The rows below fall into families. The same turns and mirrors carry the whole set onto itself and the rows of a family onto each other. For each named row, which other rows are in its family? Write them in the order they are listed.
These 32 rows form 4 families of 8 rows each.
sutem: [-3,25,-6,-3,-51,-11,26,4,-22,-7,23,-4,0,-15]
Nafib: [-35,6,9,-17,-9,-34,-25,25,-18,-34,4,-11,21,-2]
puli: [17,27,-3,28,-6,-32,27,-25,17,-14,33,-29,4,10]
Pali: [12,23,-14,-20,-5,-2,-14,-20,-23,-57,12,-10,-3,-17]
bini: [-9,28,-40,-7,-5,-34,-28,-18,-14,-2,21,2,-27,-21]
nuf: [-18,-7,-47,5,6,-11,-3,27,19,24,3,-14,-11,0]
pasi: [12,23,-8,40,9,-21,15,-24,28,0,24,-33,5,-1]
fim: [-5,-8,-23,3,2,24,16,5,29,-33,-7,-29,23,7]
Karom: [27,9,1,29,-11,-19,23,-31,22,-10,24,-21,-8,14]
Vavig: [-21,23,4,-3,-45,-4,28,14,-10,-14,33,-1,10,3]
loka: [-10,-13,4,17,18,-43,-25,-6,33,-26,6,-28,17,15]
leved: [10,11,-2,-15,-20,-15,0,-23,-23,-58,15,-8,1,-23]
sife: [4,-17,-3,14,21,-35,-34,-6,20,-17,-7,-23,14,26]
deta: [-16,-13,-44,11,-5,2,-10,30,7,8,-9,-27,-9,25]
Moz: [5,-4,-28,-7,-14,17,28,3,18,-46,0,-25,13,17]
paba: [-39,15,-6,-38,-18,-21,-22,17,-3,-18,6,0,23,-3]
vefo: [-9,-18,-37,22,0,-13,-5,13,10,24,-4,-14,-4,30]
Babal: [-27,1,-9,-18,-19,-27,-31,29,-25,-13,-8,-7,23,-3]
paped: [-15,-17,-49,23,-8,-7,-1,15,25,13,0,-19,-15,15]
Vafud: [-5,11,-32,10,-3,-44,-34,-4,-34,0,10,-6,-14,-17]
Vegi: [-6,-1,3,22,26,-47,-32,-7,9,-15,11,-34,7,19]
Pel: [5,26,-17,-9,-9,0,-8,-40,-3,-58,12,-15,7,-14]
Mago: [-7,11,-34,10,1,-27,-43,-9,-18,2,11,-3,-31,-19]
Bub: [10,-15,-15,-2,-7,22,3,-3,22,-50,4,-25,7,26]
Sirek: [8,15,-1,36,-10,-18,20,-18,17,4,40,-26,-4,23]
Boru: [-14,42,-2,-5,-35,-9,20,7,-23,4,29,-5,8,-4]
gisob: [-7,19,-42,12,-13,-30,-23,8,-27,-2,11,-7,-36,-18]
tariz: [18,19,-14,-1,-15,-10,-9,-25,-12,-60,23,-6,-20,-17]
Kof: [-7,-3,0,-1,32,-43,-32,2,27,-19,5,-23,13,-3]
mareg: [-19,42,-13,2,-42,1,26,-9,-3,0,25,-10,15,-1]
gam: [6,-18,-7,-2,-16,16,30,-5,22,-34,2,-17,12,23]
masoz: [-41,2,7,-18,-12,-19,-33,26,-7,-7,2,-4,22,0]

Which other rows belong to the same family as mareg? bini, nuf, pasi, fim, paba, Pel, Kof
Which other rows belong to the same family as Vafud? sutem, Karom, leved, sife, vefo, Babal, gam

The rows below fall into families. The same turns and mirrors carry the whole set onto itself and the rows of a family onto each other. For each named row, which other rows are in its family? Write them in the order they are listed.
These 18 rows form 3 families of 6 rows each.
pelu: [14,3,-9,-3,21,-14,11,-30,-29,17]
kuza: [-7,-9,-16,-17,-18,1,-40,40,5,10]
kerip: [-2,26,1,10,4,-16,16,-19,-22,20]
Visi: [38,0,21,-2,30,14,-8,9,19,-13]
giteg: [-8,8,6,-53,19,3,1,11,-15,24]
Tifi: [-25,22,7,-29,19,-16,4,20,-17,23]
tuvi: [26,30,13,4,-18,10,13,-8,15,-1]
lobaz: [19,-25,-32,-6,22,-32,-18,17,-4,-13]
Mef: [24,-21,-19,19,13,-17,-31,20,7,-14]
Neku: [-6,-7,-32,-30,-29,-8,-24,21,-6,15]
Bebad: [39,-4,6,-32,22,8,-4,18,23,-19]
ruloz: [23,17,15,3,-17,27,-4,-16,4,16]
Legap: [10,-6,-24,10,5,-34,-17,32,10,-21]
fiv: [33,11,12,-2,22,-7,4,21,27,-27]
Tiz: [-5,7,-1,10,12,-7,-5,-20,-33,32]
kilel: [-21,2,8,-31,27,-2,-18,25,-19,27]
Busa: [37,9,-7,-6,-28,14,1,-19,8,2]
mekop: [-19,9,-17,-22,-20,-18,-20,42,3,7]

Which other rows belong to the same family as Busa? pelu, giteg, lobaz, Neku, Bebad
Which other rows belong to the same family as Tiz? kuza, Visi, Mef, ruloz, kilel

The rows below fall into families. The same turns and mirrors carry the whole set onto itself and the rows of a family onto each other. For each named row, which other rows are in its family? Write them in the order they are listed.
These 30 rows form 6 families of 5 rows each.
sim: [-4,9,5,-15,-11,-4,13,-50,-43,12]
Radap: [-13,28,-25,-13,-23,12,35,-18,-11,18]
gusen: [-3,15,28,-3,-5,-30,26,-41,-25,1]
rez: [-11,51,11,-44,18,1,-28,-13,23,-12]
fubab: [-24,17,-23,-27,-11,17,27,-1,-18,11]
Tulug: [-15,10,11,-1,-22,-28,17,-35,-25,23]
liv: [-20,44,14,-43,8,-12,-14,-33,28,-34]
mugi: [-25,37,-21,-51,1,19,-3,-8,23,-4]
lise: [-28,12,34,-13,6,-21,-15,-57,-8,-1]
kopos: [-7,26,-33,-18,1,11,19,-11,-31,1]
Dadon: [-9,51,-22,-33,-8,4,22,3,22,7]
faso: [-27,33,14,-43,11,-6,-29,-44,29,-11]
fubuf: [-15,49,-23,-38,-6,22,16,-16,22,-16]
Kevam: [-13,60,10,-40,0,-4,-6,-31,41,-9]
nos: [-30,53,20,-43,-4,-8,-37,-25,17,-7]
tok: [-19,20,36,-20,-3,-43,-13,-44,0,-9]
ketik: [-7,34,-21,-12,-15,10,33,-19,-34,11]
nosin: [-8,23,16,-3,-16,-22,11,-50,-37,20]
fonik: [-26,2,11,-3,-9,-8,19,-32,-38,14]
mesuk: [-3,45,-21,-38,9,25,9,2,1,-4]
gat: [-12,56,-27,-42,-3,15,11,-3,2,-14]
suvu: [-23,52,-24,-34,5,10,-11,4,6,-11]
fasus: [-16,59,7,-51,4,-13,-25,-23,21,-20]
rozeg: [-3,24,-12,-10,-11,-12,42,-3,-20,12]
Buk: [-19,26,38,-30,-14,-17,-22,-60,-14,9]
fogi: [2,23,-8,-14,-7,19,29,-15,-34,19]
fega: [-5,16,32,-6,-8,-11,4,-43,-33,25]
Pima: [-10,38,40,-22,1,-25,-3,-58,13,-12]
tati: [-13,34,44,-24,8,-22,-30,-41,3,5]
nite: [-15,37,33,-26,-4,-37,-25,-53,-3,1]

Which other rows belong to the same family as fasus? ketik, nosin, gat, nite
Which other rows belong to the same family as faso? fubab, mugi, lise, fonik
Which other rows belong to the same family as suvu? sim, kopos, nos, Buk

